In the data rows, the value 128 means zero.
Some points, each followed by its number:
[100 134  82 161 149 128  91 156  50 135 122  79  80 134 140 129 165 194
 103 132 147 110 150 125 113 102 111 138 100 128 102 128] 0
[111  42 150 128 139  74 130  61 154 143 109 131 153  17 107 195 115 195
  12 120 130  92 126 141  87 131 117 117 122 154 211 140] 1
[136 135 134 104 177 146 118 139 143 134  93 134 102 121 137 149 140 153
  65 136 129 143 153 137  87 141 108 128  87 229 137 119] 2
[124 134  67 173 129 211  99 126 147 110 124 123 123 147 165 129 128 151
 219 116 185 109 142 132 155 155 112 105 119 142  95 110] 3
[101 172  76 178 141 112 176 152 128  88 144 151 130 151 151 231 126 182
 127 127 135  87 107 159 182 175 156 203 127 118 131 153] 4
[162 110 157 128 148  88 151 137 199 135 129 198 163  92 169  85 187 137
 124 159 163 230 168 181 132 129 150 177 239 142 110 151] 5
[111 114 128  90  63 170 129  84  91 154 111 116  88 127 135 152  99  66
 130 119 157  98 116 132  81 135 121 156  64 126 115 128] 6
[134 121 142  63  84  32 194  78 192 128 122 114 224  68  97  89  91  97
  51 158 129 134 132 128  93 219 128  34  76  73 196 128] 7
[128 115 122 124  86 102 146 118 105 125 155 134 131 153 127 129 116  73
 149 112 128 137 155  65  48 120 140 120  67 146 106 126] 8
[115 162  90 146 124 194 109 153 130 128 137 151 128 161 155  72 175 125
 220 124 171 106 100 124 166 156 117  89 117 110  75 120] 9
[ 73 135 150 149 129  88 167 139 225 114 107 162 157 161 129 159 128 163
 151  83 200 158  76 128 114 130 233 128  91 135 223 107] 10
[128 127  68 108 129  67 216 133 107 109 118 105 118 170 138 130  70  73
 161 123 142 165 116 117  87 165 187 185 109 140 126 129] 11
[149 151  61 124  73 128 157 129  83 111 135 109 115 181 145 129 137  95
 156 164 200  56  93 136 150 129 128 199  88 128 101 169] 12
[146 125 128 130 112 198 141 131  97 137 102 106  93 135  96  93 162 167
 103 140 107  88 194 129 128 129  95 136 122 128  58 130] 13
[170  96 188 128 127 128 120 119 128 170 134 133  98 127 116 172  97 191
 165 150 100 127 160 116 128 119 194 114 146 121 192 141] 14
[114 157 113 128 117 101 180 119 138 166 111 115 118 200 147 200  91 148
 181 121 127  64  58 144 133 130 175 196 170 111 150 107] 15
[122  98  82 161 159 173  96 125 129 128 157 144  95 136 133 154 119 160
  84 121 148  95  98 138 161 174  77 128 157 221 168 138] 16
[173 108 109  92  92 100 128 109 145 146  93 151 164  91 183  76 166  95
 172 100 129 170 167 131 115 106  78 106 171  82 104 117] 17
[ 93 141 126 145 132 123 154 105  94 112 142 151 128 206 124  47  82 106
 160  81 113 127  46  95 159 149 173 161 146 106 138 128] 18
[135 136 103 187 127 249 117 144  90 138 104 141  85 140 136 123 152 131
 127  91 155  77 194 101  52 112  69  98 128 149  88 116] 19
[128 121 102 126  79 180 128 144 128 112 152 105  96 131  89  89 168 160
 146 130 114  89 129 145 122 146 133 142 156 159  27 126] 20
[128 120  59 142 120 167  94 135 138 108 112 110 141 109 175  78 128 129
 197 102 173 148 155 128 146 138  77  85 132  91 115  92] 21
[ 89  98 217 128 161  63 117 112 197 142 133 220 128 167 107 131 114 183
 148 146  81 136  77 128 128 177 220 108 104 165 241 101] 22
[ 73 166  62 164 157 135 129 153 191 116 155 139  80 118  72 180 109 126
  94 115 145 153 100 128 165 129  79  88 142 178 177 113] 23
[125 147 128 102 136 126 144 153 137 125 128 128 173  50 127 160 189 122
  93 175 174  78 141 146  90 112 128 128  16 123 187 190] 24
[135 159  55 171  91 231 160 140  84 124 142 102 103 159 146 198 104 128
  96 117 200  87 105 125 143 129  86 177 109 149 135 193] 25
[ 66 114  89 147 125 170  89 133  64 110 135 124  99 154 120  71 133 140
 140 119 129 108  77 108 140 133 128 112 120 128 102  98] 26
[176  92 136 149 103 106 184 173 122 134 147 190 124 210 123 105 128  51
 134  99  64 118 206 107 128 129 149 128 154 128  91 158] 27
[179 113 145 127 141 108 132 126  93 149 147  18 175  79  69 172 157 179
  99 186 148 102 126 147  93 121 135 151 113  51 128 177] 28
[123  95 170 132 129 128  88 130  99 150 132 128 126 141 130  57 123 113
 136 127  89 123 117 105 123 135 128  83 119 110 125 119] 29
[ 78 118 148 124 155 111  88 150 152 128 132 149  93 136 134 129  89 129
 142 108 136 151 129 145 172 169 128 112 149 192 170 124] 30
[127 160 127 126 129 154 130 131 113 124 120  86 140 102 100 149 140 129
 116 154 198 149 163 114 128 107 148 106 156  99 109 129] 31
[ 96  99 138 128 125 174  94 150  46 132 121 114 128 148 125  94 121  97
 134  85 125 127 121 108 105 130  62 107 115 156  80 122] 32
[128 139 153 142  98 202 128 157  95  90 129  65 125  57 106 180 168 165
  86 170 133  90 191 133 102  90 119 187 150 139 127 212] 33
[165 145 128 147  17 174 173 135 113 134 134  65 108 127 132 200  70 149
 125 127 137  59 107 125 111  86 172 140  72 146 128 116] 34
[149 146 196  90 170 128 185 137 163 163 130 184 135 125  93 130 145 109
  16 145 128 161 200 151  86 108  83 173 170  51 128 165] 35
[ 96 153  34 118 135 164 114 156 126 126 132 133 102 101 127  81 157 146
 143 118 159 148  97 126 161 181  93  90 105  81 128 137] 36
[128 167 136 128 115  23 141 124 140  99  93 135 180  38 106 155  75  99
  95  69 189 147  67 124 114 129 140 135   7  82 198 128] 37
[114  78 155 102 152 127  91 130  80 143 177 127 129 107 125  97 159 142
 117 126 162 148 116 150 126 104 163 165 170 185 103 131] 38
[123 141 170 122 174 131  69  96 223 141 119 116 128  38  86 129 157 123
  95 177 121  91  56 123 127 114 162 103  60 137 151 159] 39
[118  51 179 139 129 132 132 134 110 142 137 128 118 144 127 166 118 147
  76 137 128 141 146 169  83 111 146 126 162  91 128 178] 40
[165  94 171 151 114  83 153 141  93 146 129 182 127 222 131 121 120 102
 152 114  62 126 149 128  86  95 165 126 129 145 147 155] 41
[128 127 131 240  75 121 161  31 195 119 129  77 146  75 143 255 128 166
   0 150 109 148 112 140 128 166 126 142  57 181 182 164] 42
[101 106 152 119 158 131 101 189 120 137 167 132 104 156 130  85  95 134
 156 117 128 129 129 127 181 112 117 127  82 168 128 136] 43
[162 122  84 125 114 121 126  88 164 113  86 111 160  86 165  85 179  94
 136 141 156 203 141 128 115  77  85 114 188  61  96  81] 44
[191 106 163 176 162 178 157 165 127 128 158 223 121 243 127  90 142  41
 170 114  87 127 230  72  91 157 128 128 134 186  76 141] 45
[ 83 178  60 128  41 117 194 110 107 105  94  75  99 153 137 132 100  72
 128  84 128 114 106 159 126 151  97 128  95 127 106 196] 46
[160 118 151 118 102 139 128 163 165 137 119 127 142  94 125 135 147 123
  91 127 123 147 152 116  98  74 128  90 177  84 116 137] 47
Which point above is nearest to each new point, looking only along the 3 directions in which the numbered points spread most? Its number follows each.
[ 88 149  99 105 135 128 136  98 128 111 144 147 175 101 127 124 119 129
 162 103 150 157  88 154 170 158  85  70 114  52 126 128] >> 8
[171 165 128 112 176  58 125  81 168 119 117 129 139 127 195 103  96  91
 153 100  72 175  91 189  94 112 114 128 146  87 149 101] >> 14
[141 107  95 106  86 128 152 126 113 135 111  77  93 165 147 129 128  92
 150  97 112  73 144  80 126 155 144 146 113 145  44 129] >> 26
[140  80 151 144 114 101 124 156 111 157 194 109 118 127 133 151 128 140
 129 181 109  96 122 128 107  82 152 188 156 128 140 166] >> 2
[176 110 114 108 117 138 125 126 144 113 123 133 128 159 140  84 116  45
 133  98  98 137 156 128  92 153 143 139  88 144 128 102] >> 29
[ 75 141  97 157 144 135  88 111 128 126 129 146 108 144  97  90 132 107
 139  86 150 118  58 134 142 108  97 110 159 135 104  99] >> 43
[200 116 136 113  96 113 159  93 153 161 129 117 125 184 108 219 103  93
 152 137  93 183 168  71  84 105 185 102  45 138 183 111] >> 14
[ 71  80 216 123 170  95  52 158 128 160 106 155 140 123 123  97 116 171
 113 127 111 138  90 132 168 153 148 136 134 103 193 143] >> 14
[123 115 161 145 110 165 107 126 105 121 152  43 174  53  78 225 116 142
 124 127  97  99 129 152 114 119 128 145 125 124 168 151] >> 24
[157 142 170 108 140 128 145 122 149 111 165 141  85 113 175 217 117 101
  89 138  90 100 187 122  95 112  75  73  74 104 186 150] >> 2
[124 120 182  96 100  99 128 149 125 101 118 168 112  97 115 140 139 126
 112 121  49 127 187 113  79 137 116 141 104  91 128 144] >> 40
[174 145 101 128  94 132 176 132 113 110 109 128 116 129 105 182 165 104
 120 157  95 128 191 108  90 109 121 157 121 128  69 203] >> 31
[156 120 102 102 165 152 102 126 139 131 113 135 135 115 171  87 178 175
 173 122 186 127 159 170 128 129 137 128 169 147 128  90] >> 38
[112 118  99 117 128 112 121  94 163 114 102 113 157  68 130  69 148 141
 135 151 168 178 163 159  75  96 101  96 145  67  97 113] >> 47
[ 80 162 129 100 163  86 110 159 125 136 129 110 126 134 127 192 114 161
  84 127 136 136 140 128  98 129 115 102 123 128 212 131] >> 39
[110 112 128 149 174 111  54 120 111 128 120 143 131 139 123 129 119 153
 191  99 172 131  33 167 164 126 138 111 155 128 145  84] >> 11
[114 127 141  77 145  98 112  99 128 125 126 119 128 105 106 101 154 131
  87 129 161 192 108 128 103 142 115 159 127 172 117 129] >> 40
[ 97 114  80 120 133 128  99 115  58 107 144 112 103 127  91  60 152 129
 128 121 164  99 101 132 146 107 128 126 113 159  89 103] >> 36
[128 147  68 156 159 201 113  90 116 118 109 106 106 120  93  81 163 156
 130 111 149 137 165 140 128 112 128 115 112 137  85  84] >> 20
[117 157 113 104 130 141 106  86 145 118 128 150 162 137 192 111 143  95
 214  56 181 127  83 147 159 106 115  80 121  66 124  57] >> 43
[128 101 110 133 105  40 118  88 201 154  73 156 172 123 197 114 120  79
 114 102 117 180 111 148 125 132  60  95 129  81 152 128] >> 14
[130 127 182 130 129 119 106 128 102 141 114 141 112 176 127 106  66 135
 118 151 111  97 124 128 120 131 136 131 128 128 174 125] >> 30
[196 161 120 108 104 128 137  91  78 127  67 128  88  96 124 163 138 119
  36 149  27 172 116 126  93 121  90  87  77 168 137  66] >> 2
[102 127 166  84 129 104 134 127 128 128 132 119 119  76 149 127  89 127
 124 100 128 121 103  90 130 118 167  98 120 127 181 128] >> 14
[ 92 158 118 183 165 128 118 155 196 149 129 124 128 127 127 129  82 211
 126 127 100  83  98 108 149 140 162  71 128 178 234 163] >> 23
[149 126 128  96  70  82 129 119 191  99  54 131 142  82 175 148  84  78
  89 132 128 155 156 128 113 111 107  78 105  82 117 151] >> 40
[145 158  89 160 125 119 154 123 116 120 110 123 159 184 132 129  80 116
 148 151 100 117  91 155 134 171 158 166 157 128 168 135] >> 11
[174 127 173 145 121 168 186  87 108 108  99 104 113  74 127 142 190 185
  77 180 120 136 223 150 110  87 131 146 145  96  94 143] >> 47
[139 172 109 228 142 255  96 173  78 148 117 128 117 151 156 149 102 129
 119 119 217  98 150 157 127 109  64 147 129 178 117 128] >> 0
[158 128 123 128 129 180 184 133 104 135 140 105 120  94 115 145 175 136
 127 146 115  85 218 141  99 138 100 171 151 167 128 169] >> 31
[128 116  43 162  74 204 159 177 106 110 115  98 117 175 145 119 142 119
 145 127 179  82 125 100 159 157  95 149 126 147  74 187] >> 3
[183 127 171  59 101  66 128  70 170 119 114 135 146  47 167 255  78  97
  43 122 121 172 129 108  95  84  77  53   0 137 126 172] >> 1
[ 64 197 110 121 141  74 128  66  79 136 137 165 125 160 127 116 128  88
 128  89 127  68  49  98 138  99 100 128 122  63 128  66] >> 11
[128 120 169 205 167 128 110 139 165 120 195 164 164  94 121 154 127 174
 126 155  91 127 129 157 192 176 140 115  83 191 146 147] >> 14
[136  87 148 124 129  87 127 156 123 134 126 128 121 128 118 102  92 141
 128 142  83 100  72 117 139 125 171 141 113 105 128  97] >> 30
[ 78 127 174 103 144  77 100 125 119 170 161 152 110 159 106 109  91 140
 143 127 108 127  95  84 166 125 188 143 105 111 183 100] >> 30
[156 168  51  95 109 144 135 126 175 128 129 134 166 157 161 134 107 129
 108 101  51 132  96 152 126 129 128 137 149  82 152 118] >> 8
[169 164 229 128 158 139 128 126 129 128 115  84  91  63 107 255 128 129
 167 182 134 167 255 128  87  86 116 146  38 154 224 151] >> 24
[ 76 128 127 115  43  65  98 110 131  88 115 119 149 106 160 126  45 139
 104 113 137 104 129 152 153 135 125 128 113  64 159 128] >> 23
[102 105 135 121 129 130 109 166 169 128 168 137 124 114 106 127  96 128
 150 127 128 134  69 133 176 119 130 121 112 152 135 139] >> 30
[127  64 185 163 129 152  93 214 123 147 255  94 161 112 170 114 152 129
 190 189 131 146 115 128 155  89 214 214 128 232  91 179] >> 8
[120 148  49 132 113 133 136 127 162 111  82  99 160  98 168 132 132  87
  92 102  79 139 146 143 119 129  20  86  67 113 129 153] >> 31
[174 175 115  84 145  60 106  91 186 156 121 186 173 195 166  75  88 125
 145 127  78 162 107 149 115 139 102 113 118  87 157 134] >> 41
[130 135 122 113 135 125 128 190 109 123 122  91 154 152 154 152 151 112
 123 108 211 157 160 112 131 125 214 146 154 128 141 115] >> 8
[101 125  97 147 150 181  84 132  50 128 108  94  86 122 120 129 128 173
 109 116 157 103 129 144 114  96 112 131 108 198 106 128] >> 0
[134 104 147  98 129  47 120 108 127 154 117 158 161 163 146 131 119  89
 129 118 103 141 112  92 113  78 203 125 101 109 166 128] >> 14
[130 133  93 128 174 184  99  90 108 131 102 113 123 136 136  90 173 164
 139 102 176 130 129 149  87 102 101 137 111 169  81 128] >> 20
[ 89 140 107  82 129  81 110  59 125 120 148 178  82 171  92 138 128 131
 149  72 110 127  73 102 187 132 136 122 134 109 128  77] >> 11
[109 113 155 123 150 121 103 126 160 116 115 130 126  88 110 129 129 134
  91 158 108 203 125 128 131 103 149 148 166 128 125 113] >> 40
[167 116 111 147  54 112 139 123 136  96  98 119 158 128 138  89 154 108
 117 126 107 155 174 115 105 110  51  83 147  98  82 139] >> 44
